Each path below is one point turned by a fixed rotation once a step. After each direction that follows a path, write how fast that rotation turns it, in deg/step (0 if it stays still).
Each turn is a multiple of 5 degrees from 10 to 175, or 0.
Each row of a path follows its step; steps can be skipped.

step 0: [ 21   6   5  -8  -9  -2  -8  -8  -9  -8   1  -7   2   5   6  20 -10  15
  18  -8 -12   0  -2   2  -9   2   3   5  -6   9  -5   5  -2  -4 -16   0
   6   8  15  10  17  -3  16  14   8   8  10 -16  -2  -1]
step 1: [ 21  -1  10  -8  -8  -5   2   0 -10 -17  14  -4   4  -1  22   6  -1  20
  20 -10  -8   9   3 -13   3   1  -9  10   2  -5  -2   1 -17  -5   0  -9
  13   3  10   9   1   6   9   3 -10  -2  -9 -10   9  -3]
step 2: [  9   3  16  -8   2   1   2  14   6 -12   3  -7   4  -6   8  11   5   6
  15   2 -14   4  16 -18   3  -7  -9  15  -1   0 -11  18   4 -19   3   0
   6  19  -3  -9   3  -2   8   0  -8 -17 -10   0   7  -9]
step 3: [ -3   4  14  -3   3   3  -4   4   5  -2   4 -10  10   2 -11  11  -5   9
  14  -9 -17   7   3  -2   2  -3  -7   3  11   2 -23 -11  10 -18   2   9
  14  18   1  -4  19  12  -2   2   8 -23  -5  -5   3   7]
step 4: [  3   4  15 -16  -1 -14 -12  10   0  -7  -3   6  29   5  -4  -1 -14  13
  -2 -14 -11   4  -3   3  13   8   4   7  11  13 -10 -10   0  -3   2   8
   6  -2  12  -4  14   0  -5   1  -5 -17  -4 -11   9  -5]
step 5: [  2  11  16  -7   1  -4  -6  19 -11 -13  12  -2  11 -10  -4   3   5   2
 -22  -6   0  14   7  -7  10  -1   9   1   4  24  -5   4  -8  -9   7  14
  10  -3  10   9  -6   3  -3   4  -3 -11  -1  -5  24  -3]
step 6: [  2  15   4  -3  -8   5  13  10 -10 -13   2  -1  13  -5 -18  11   2  12
 -18  -5   2   2   8  -2   1  -3  -2   0   4   8   3  14  15 -14  -9  10
 -10  17   8   7  -2  17  -4  14  -4  -5  -1   2  20  11]
step 7: [ 17  12   3 -15 -23   5  -8   2  -1   7  -2  -8  11  -2 -20   4 -10  20
  -3  -6  -2   9  -6  -8   5   5   0   2   0   6  -9  -1   8  -2  -7  13
 -13  20  17  11  -2   8   7   9   7  13   8  -1   3   5]
step 8: [  7   1  13 -14 -22   1  -5  -4  -5   1   1 -16   4   3   4   5 -12   7
  -8 -15   2   3  -8 -12  15  15 -12  13   1   3  11   1 -23 -15  -8   3
  -5   8  12  16 -10   9   9   2   0   1   2  -6   3  -5]
step 9: [  2  -2   5 -22  -7   9   5  12   6  -4   7 -13  -7  -7  -6  20  13   9
   2  -7  -3 -10  17  -6  10   5 -17  15  12  -1   6  15 -13 -20   3   1
  -1   4  10  13  -4  -1   2  -2  -6   4  10  -2   3 -14]
step 11: [ 12   7   9 -10  -8  -3  -4 -11 -15  -7   2 -11  15   9   2  22 -13   1
   4 -17 -16 -14   3   3   1   6  -1   6   6   8  -9  -3  -3   0   8   5
   4   0   7 -13  17  -2   8  10   8   3  14 -16  -4 -16]
[-4  4 -3 -2  4  1  2 -4  5 -3  1  2 -5 -4 -2  3  0  1  1  3  1 -5  3  1
 -3 -6 -2  3  1  2 -4  1  6 -2 -2 -1 -1  6 -1  1 -3  2 -4  0  3 -2  2  6
  3  1] | 100
[ 1 -1 -2  3 -4  2  1 -1  2  6 -2 -1  0  0 -2  3 -2  4  4 -5  3  3  0  6
 -3 -1  3 -1  3 -2 -2  3  3  1 -1  7 -3  3 -1 -4  5 -3  0  2  4 -3  0 -2
 -6  7] | 100
[ 4 -3  0 -5  3  0 -6  6  2  2 -1  0  1 -2 -3  3  2 -1  0  7 -2 -2  2  0
 -2 -1  4 -2  1  2 -3  4  3  0  2  1 -2  1  3 -1  2 -8  5 -3  3  7  3 -2
  0 -5] | 160
[-2  0 -7 -3 -3  3  1  2  1 -5 -8 -4 -3 -4 -1  1 -4 -1 -2 -3  5  1 -2  0
 -1  0 -5  5 -2 -3  0 -1 -1 -1  1 -2  4 -2  0  1  0 -4  6  3  0  6  4 -2
  1  3] | 35
[ 2  6 -1 -2 -3 -1 -4 -1  3  2 -3  1 -2 -2  1 -5 -1 -2  2 -1 -1  6  1 -5
  4  0  3  6 -6  4 -3  2  0  4  2  3 -1 -1 -2 -4 -4 -5 -1  2 -2 -2  0  5
 -3 -3] | 130

step 0: [ 20  12  -9  -6  12  27  20  -4 -11   4  10  10   1 -11  -9   0  10   1
  -6  -2   0 -16  -3   1 -24   5  -7 -12  14  -9  -3   8   8   2  -6 -10
  10   9   1  -3   4   2 -19 -21   4  11   4  10  -1  15]
step 2: [ -7  17 -15  -8   1  16 -24  17  -9   0  -4 -11  -9  10  -7   0   5   0
  -1  15 -18   9   6  -8   5  -9   5 -14   0  -9  10 -20   3   5  15  -9
 -15  17 -18  -2  10 -11  -1   2   5   6   0  -6   0 -15]
step 3: [ -7  -6  28 -22  -1  16   8  -2  -9  19  -2   7   3  -2  -8  -8   4   3
   0 -12  -5  22   9   3   7   9  -5  17 -15   6 -10 -22  -3 -16 -10   5
  13   8   1   8  -3  -7 -11   6   8   0   6 -14  10  -4]
step 4: [ -4   2  16  -2   3 -20   4   9   1  13  -6  14 -24 -14   8  16   4 -10
  -4   4   5  -9  10 -18   9  13  12 -18   7  18   5   0  11  -5   2   9
  -9  -1 -10  -6  -6  -3 -18  -6  -5  -2  16  13   1  15]
step 5: [ 13  -3 -17  11  13   7  -2  -1   4  -3   8   7 -16  19  -2  -3 -10  -8
  17  -2   0   1  -3  -1   5 -15   9  10   2  15   6 -13 -12  22 -19   5
  16   0  19 -13 -18 -10   0   0  -8   6  19  11   1   1]
step 6: [ 10  15 -14   8  -1  -1   1   0 -14   2   3   1  10 -10   2   3   6  -9
   4   9  -1   1  11  13  12   4 -33  15 -15 -18  -3  -2   5   8   7   8
 -22   5  10   1   2   4   2 -28   3   1  21   7   0   6]
step 7: [  9  -3  -3   0  11 -17  -7 -17  12  -1  -5  16   9  14 -13   1   8 -11
   1  -8   0   1  19  13 -17   6  15 -10  -4  -9   4  -8 -10 -22   7  -3
   1 -11 -10  -7  -3 -10  14 -19   0   0   2 -24   5 -11]
step 8: [-18   2  -4 -17  -5   2  -8   8   8  -5   1   6   4  -3   5 -15  10  11
  -8 -12 -35   1  -6  12  -1  15   4  -1  17  -1  28  -6  -5   4   0 -11
 -14  -5  -1  -5   3   4   5   6   5   6   9  14  18  16]
step 9: [ -2  -2   4   1   2  -2  -8  -7  -5  18  -7  -1  -4   0  -3  -3   2  12
  25  16   0  -5   1  -4  10  18   2  -5  -8   0   6   1  -7 -10   7 -22
  12  12  38   7 -11 -11 -11  15   9 -14  -7  -5  -1  10]
step 10: [  0  -7  -1   7   9  22   7   3   1  13   6   0 -14  15  12  12  13   5
 -13  12  -4  -8  27  -5   9   2  -8   0  20  -4  -1   8  19 -10   3  17
  10  -6   6   0  14 -14   7  -6 -12   5  -3   0  -6  16]
step 11: [  7 -21  14  10   6  -4   1  15  -6   3   9   9 -10  26 -18   2   4  -6
  -6   0  16  -2  -2   9   2  -2  -7  10   9  -9 -11  -4   6   0 -15 -30
  -8   2   0 -12  -9  17   9   3   1   7  10  12   6 -13]
[ 0 -6  1  7  3  0  0 -2  1 -1 -3 -4  0  1  0 -3  0  4 -5 -1  0 -1 -1  1
  1  3 -1  2  6 -8  1  4  3 -3  3 -7  2 -3  5  2  1  2  3  2 -3 -1 -4  1
  0  2] | 25
[-2  3 -1  2  2  6  2  0  8  1  0 -1 -2  0 -3 -2  4  1 -2 -2 -1  3  2  2
 -5 -5 -2  2  3  0  1  4 -1  5 -6 -3  1  3 -4  7 -1 -5  2  3  0  3  5  0
  3  0] | 135

step 0: [  5  -6   7  -1   5  -4 -10   1  21  -5  -6  -7  -3   2  10  -6   9  13
  23  16   1  -5   5   3   1 -24  -7 -11   6   4   3  14 -26   9  -6  -1
 -19 -16  -8   1   0   1 -19   2  -5  -4  -7  -4 -19  -4]
step 1: [ -3  -7   7 -22  -6 -14  -4   6  -3  21 -16  -2  -1  -5 -10   2   9  10
  -6  10 -10   0  -4  -3   6  -8 -10  -3   4  16  10  18 -12  -8 -10  -9
 -17 -10  -7 -13  -9  -4   9  -8 -19  14 -24 -12  -2  -2]
step 2: [  0 -10  -6 -15   8   7  -3 -10  -1   6  -4  -8   8 -23   1  -7 -11 -24
   0  11 -14 -12 -13  -8  -7   8 -18   4   3   9 -14   4 -14 -12   1  -2
   4 -23  -7 -25   8  -6  -3 -12   1   6  -9  -8   4   7]
step 3: [-20  -2   2   4   5  10 -23 -13  15 -15  -3  -4  11  -1  16 -12  12 -11
   0   6  14   7 -16   4  11  -3 -11   0 -15   3 -13   6   3   1   8  -3
  -9 -11  -7 -18  10 -14  -5  -7  11  12 -15   5 -13  -9]
step 4: [  4 -17  17  -7 -19   4 -27  -7  24  -8  -3   5   1   2  13   5   8   0
  17  -5   3  10  -2   2  17   2  -9  -1   2  19  12  16  -1  -2  10 -18
  -6 -13   8  -6 -16  -3  -4   5  -6   3  -2   4  14   7]
step 5: [  3   2  -6  -3   4  -1 -11   7  19   8 -14 -11   2  -4  -1  -9  -4   1
  18  -6  -6   5  17  -5  -4 -11 -21 -18  17  11  -3 -10 -13  13  -3  -3
  -3 -33  10   0 -10 -17   0  -3 -11   7  -9  -7  13  -3]
step 6: [ -2   9   8  -5  -2 -10  -6  -3   2  -3 -18 -25   2 -16 -12 -17   4   2
   9  10  -7   0   2  -4  -1 -15  -9  -8 -12   6  -8  21  -5  19 -19   1
 -18  -4 -14 -17   7 -10  -5 -13  -1   0  -8  -6   4  15]
step 7: [ -8  -3   7   0  12  14  -6 -17  13   2   0  -5  13 -15  -1  -3  12  -1
 -11  12 -23  -3 -10  -8   6  -4   2  -3   0   1  21  21  -2 -16   5  -7
  -6  -3 -16 -19  -7 -20  10 -11   1   1 -13  -7  14   7]
step 9: [  0  -2   3  -3  -2   4 -13 -10  20 -28  -6  -5  -2  -1   9  -5   6  -4
  18 -11   1  13  -2   5  -2   2 -11 -18 -10  11  -3  14 -17  27  22   0
   6  -7   1  -2   0  -5  -7 -16  -1 -17  -5  -1  -6  -7]
step 10: [ -8  11  -4   7  -9 -11  -8   3  20   7  -5 -17  -5   7  -6  -1   7  15
  18   3   0  14  -8   4  11  -3 -12 -16   9   3  19  14   4   8   5  -9
  -6  -6  10 -18 -24  -1  10  -8 -12  -7 -12 -17   0   7]
step 11: [  9  13  -3  -5  10   2  -3  -9  -6   9  -7 -24   6  -9  -1  -3   0  -2
  18   9 -27  -7  -3 -13   0 -22 -17   6  13   3  13   8  -7  -1  -6   6
  -2 -22   7 -17  -5   9  -7  -5 -14 -11  -4   6   6  10]
[-2 -5  6 -7 -5 -1  2  2  3  2  5 -1  1  2 -3 -2  6  2  2  4 -4  1 -2  6
  3  0  4 -1 -3 -4  0  2  4  0  5  0 -2  4  1  3 -1 -4  2 -1 -3  0  1 -2
 -2  2] | 120
[-1  2 -1  2 -4  2 -4 -5 -2  0  4  3  5  4  2  2 -6 -4  5 -5  1  3 -1  5
  6  5 -2 -1 -1  5  0 -3  4  3  5  2  1  0  1 -1  1 -1 -1  0 -1 -1  0 -4
 -5 -1] | 65
[-2 -2 -2  1 -6  2  1 -1 -3  3 -1  5 -6 -5  3  5  0  2 -1  0  3  1  1 -1
  1  4  3 -3 -2  2  7  7 -2 -1  1 -4  1  5  0 -2 -6 -2  4 -2  1  3 -2 -2
  4  2] | 125
[ 2 -4 -3 -3 -2 -4  0  3 -3  5  4  3 -2  0  5 -1  1 -2  6  2  2  0 -4  2
 -3  0  2  3  2 -1  1 -2 -4 -4 -1 -3 -3 -3  1 -2  5  6  0 -1  2  5 -5  2
 -7 -2] | 25
[ 1 -1  0  1 -4  1 -1 -4 -2 -1  1 -1  7  1  1  3 -2  2 -8  2 -5 -2 -2 -2
 -1  1  5  4 -2 -1 -6 -5 -4  0  1  0  2  3 -3 -4 -4  0 -1 -6  2  3 -6  2
  0  3] | 70

step 0: [-12  12 -11   0   3   3   1  14  -1 -10  -8 -18  -2   4  23  -3  13  -9
  11  -2 -22   9   5  -5  16 -10   4   1   6   2  -3 -10   0 -10   3   6
   7   8  -3   7   6  11   6 -21   9   4  14   6   0  21]
step 1: [ -1  -4 -19   4   8   2   2  -3 -10  -1  14 -19  -5 -21   1   4  15   1
  -1  -9 -16  12  10   3  10 -15  12 -12   4 -15  -1 -15  -1   4  -1 -10
 -11   8  -1  -9  -2   5  10   4  -3  -4  22  11   1  12]
step 2: [ -1  -4  -6   3  15 -17  -3 -10 -14 -15  32 -23   9   4  -9   1  -2  -3
   4 -13  -6   8   7   4   2   6   8   9   4  -6  -2 -11 -18  -8   3  -6
   2   7  12  -3 -15   3   4  -7  -1  10   4  -3 -12   5]
step 3: [ -8  19   0  13   8   7 -15   3  -4 -15  11   5  -4  -1 -12  -3  -2 -12
   1 -11 -17   7   4 -12  -3   8   0  19  -5  -3  -6  -6 -23   1  -7  -4
 -10  22  -4  -4  -8  -1   4  -4  14  15  -5  14   5   9]
step 4: [  0   8  -9  -3  18   1 -11  20   2 -10   9   2   0  -7 -12 -13  20 -11
  -9  -7   3  17  13   9 -22  16   8   5  -2  -3 -13  11   9  -1 -16  -7
 -14   3  -5   0  -7   6   2   0   8   2   8   7   1   8]
step 5: [ -8   4   4 -20   8  -5  -1  13  11   2   1 -12   9  -2 -11   0   8 -22
   7  -8  -6  21   6  14  -7  -2   6   8  -2  14  -1 -11  15 -23  -4  -6
   0   4  -2  -3 -11 -13   2 -12  14   4  -7 -10  -3  10]
step 7: [ -9 -11   4  -5   2   4  -8   2 -15  12  12 -18   3 -13  18   6  12  -3
   5 -19 -15  10   7   2  -7   0  12   1  -1  -8  14  16  -5  -4  -6   0
  -5   0   5  -2  -1   1  17   7   8  -5  26   1  -6  16]
step 8: [ -6 -17  -4  -4   5  -7 -14   9  -6   3   9 -24   5   6   1   2   5   2
  14   1  -8   2   0 -11   2  -7   7  24  10  -7  -9  -3  -9  -4   8   7
   0  13   1 -15 -10   8  17  -2   1  12  -1   1 -15  24]
step 9: [  3  12 -14   9   4  14 -13   2   3  -2  14  -6  -2   4   4  -4  20  -7
  -6   9 -15  10  20  -5   5  -4  -7  10  -3 -20  -7 -11 -16  -5   5   3
   2  10  -3  -9  -5  18  -2   3  14  19   3   1   3  11]
step 10: [ -1   7  -4 -14  15  10  -5   8 -12 -15   6 -11  -3   6 -10   5  10   0
  -4  -5 -12   6  30  10 -11  12   0  -7  10 -13  -1  -8  -1  -2  -9 -20
  -2  11  -8  -8 -18   8  -7 -12  -4  -1  14  -1   1   8]
step 11: [ -9  14 -15  -8  19 -13   1  -2   0 -13   4  -8   2  -4  -6 -10   0 -21
  13  -1  -9   4  -9   7  -8   2  11  -6   2  -1  -1  -8  -8  -3 -11 -10
  -3  13  -9  -9 -10 -12  -2 -24   6  11   1 -15  -2  17]
[ 4 -2  1 -2  2  0 -1  3  2  1  5 -3  0 -3  2  2 -3  0 -8  2  3 -3  1  3
 -4  0 -1 -1  0 -5  1  0  2 -3 -5  2  1 -2  1  3 -3  0  3  3 -1  2  8  3
  7 -4] | 130
[ 0 -4 -1  1  1 -7 -1  0  3  6  4 -4  2 -3 -3 -3 -1 -6 -2  3  3 -1 -1  4
  1 -1  1  0  5 -2  0  3  3 -2  7 -1 -2  1  1 -4  0 -5 -2 -3 -5  5 -4 -2
 -3  0] | 115
[-1  1  3  4  1 -1  0  1  0  0  0  2 -1  1  2 -1 -6 -1  2 -1  2 -2 -4 -4
 -2  4  2  5 -3 -3 -1 11 -5  3 -2  3 -1  1 -2  1  0 -3  6  0 -1  4  2  1
 -5  3] | 80
[-2  2 -1 -1  1 -1  1 -1 -3  4 -3  3 -6  2 -2 -1  1 -1 -5  2  2 -4  2  4
 -5  8 -6  3 -1  2 -3 -2  1  2  3 -5  1  4 -1  1 -4  3  3  1  3  4 -2 -3
  2  4] | 60

step 1: [-11  -3  21   8  -8  16  -5   2   5   7  -9   8  10  -3  21  12   9   0
  -2  -1  13  -7 -13 -14 -10   2  10 -14   4 -21  12 -20  12  15  20   5
  22  -3   5   7  -6   2 -11   3   9  -8  21  12  -3   3]
step 2: [ -8  -4  23   8 -14  16   0   2 -13   9  18  10   9 -21  -6  -2   0  11
  -2  -1  -7 -14  -2 -29   0   8   2  -9  17   7 -10  -5   5  -6 -21  -8
  -8 -15 -13   9 -13 -19   3   6  -6  -8   5  -6  17   1]
step 3: [ 14  -8  17   5 -12  14   4  17  -8  20  -1  -2  11 -18  -2  -3  -3   1
   0  17 -19   1 -25   7   3  -7  10   2  -6  -6  -1   7 -23   0  -1 -23
   0  14  19   3   7  -7 -12 -10 -22   5   3   6  -2  -5]
step 4: [ 21  10  -8   2 -22   3  -2  -8  -3  -5   8  -9  14   9  -1 -11  -7 -23
   7   9  -9  19  -9 -17 -18  -6  26  -9   1 -16   4   4   2   5 -12   2
 -15 -11   4 -14  14   1  -6  13   5  -1   9 -13  -4 -17]
step 5: [ 18 -27  -5 -19 -20   8  -3   8   9  11   9   0   9  13 -14   7  10  -9
  13  11  -9   1  17  -7   0   5 -16  22  13  -7  12   4   5  -3   1   4
  -3  -2  -4 -20   2   5 -16  -8   2   2 -14  -8  14   2]
step 6: [ -8   1  -2 -17 -24  -5   4 -11   4  -2  18 -16  14  23  -2  -9   4   0
  10  -4 -29 -11  -8  13   6   1  -4  -1  -9   4  13  -5   1  -5   7   4
  12  -7   4  17   0   1  -3 -21  23   8   2  17  -8  -8]
step 7: [-12 -12 -13   5 -10  12  -8 -12   5   5 -15 -12  14   4  -8   7  13  10
   7  -4  14   2   7   1  -6  -5   2 -12  -6   1  -3   2 -17   7 -15   2
  18 -30  -8  -3 -22   0 -16  13   9  13  -6  21  -6  -3]
step 8: [  0   1  11 -12  -2  -2   5   7 -27   9  -8   2 -12   5 -10  15 -15  19
   7   2   1   8 -14  -7  12  -2 -11   8   7  11  19   0  -8  29  -5  11
   2 -23   2  19 -21   2  -3   2  -2 -15   6   3  10  -3]
step 9: [ 15  16   1  -1 -14  -3   0 -14 -12   4  -8  12   0  -7  -8 -14   3  29
   0  -8   3  -7 -16  -6  14 -18   5   2 -13 -28   6  19  10   3   7 -24
   2   8 -12   4 -11  -2  -5   9  -2  -8   8  11   3   6]
step 10: [-15  18   3  -5 -19  11  -4   4  19  14 -16  -5 -14  -6  -9 -10   7 -16
   5  -7   1   7   2 -24   7  -2   7  14 -17   1  -3   3  -6   8  14  -3
 -20  -1  -2  -4  -2 -24  -7  10 -15 -18   2  -2   1 -16]
step 11: [ 11   5  -6 -14 -13  -3  -8  -6   3   5  12  27 -18  -3  -2  17   7 -14
   2   1 -22  18  -9  -4 -28   4   0  15 -10  -6  -7 -12  -2   3 -11  -5
   7  19 -18   5  -9   3  -6 -13  -9  -7  -2   3   1 -13]
[-1 -1 -2  2  2  3  5  0  1 -4 -2 -2 -2  1  2 -6  5 -2  3  2  4  1  5 -8
 -2 -6  7 -1  3 -4  0 -1 -4  2  0  5  3 -2  0 -2  0 -6  2 -2  0 -1  1  1
 -3  1] | 125
[ 3 -5  0  1 -3 -5 -1  0  0 -3 -4 -8  1  0  0 -2  4  1  1  1  3  0  0  7
  3 -1 -4 -2 -2 -2  1 -2  1 -1 -1  4  4 -3 -3  0 -2  2  6 -4  0  0  1 -5
  5 -7] | 45
[ 0 -4  2  5  3  3  8  0 -6  1 -5  6  1  0 -2 -2  1 -1  2 -4  2 -3 -3  3
 -1  5 -3 -8  3  1 -1  1 -2  2  1 -1  0 -3  0  5  0 -2  0  1  3  0 -2  3
  2 -3] | 60
[ 0 -1 -2  2  1  0  0  3  4  0 -3 -2  2 -3  0  0  3 -4  0  4  0 -4  1 -3
  1  0 -1 -2 -4  5  2 -2  6  0 -4 -4 -5 -7 -3 -5 -1 -1  2  9  1 -4 -6  2
  1  2] | 135
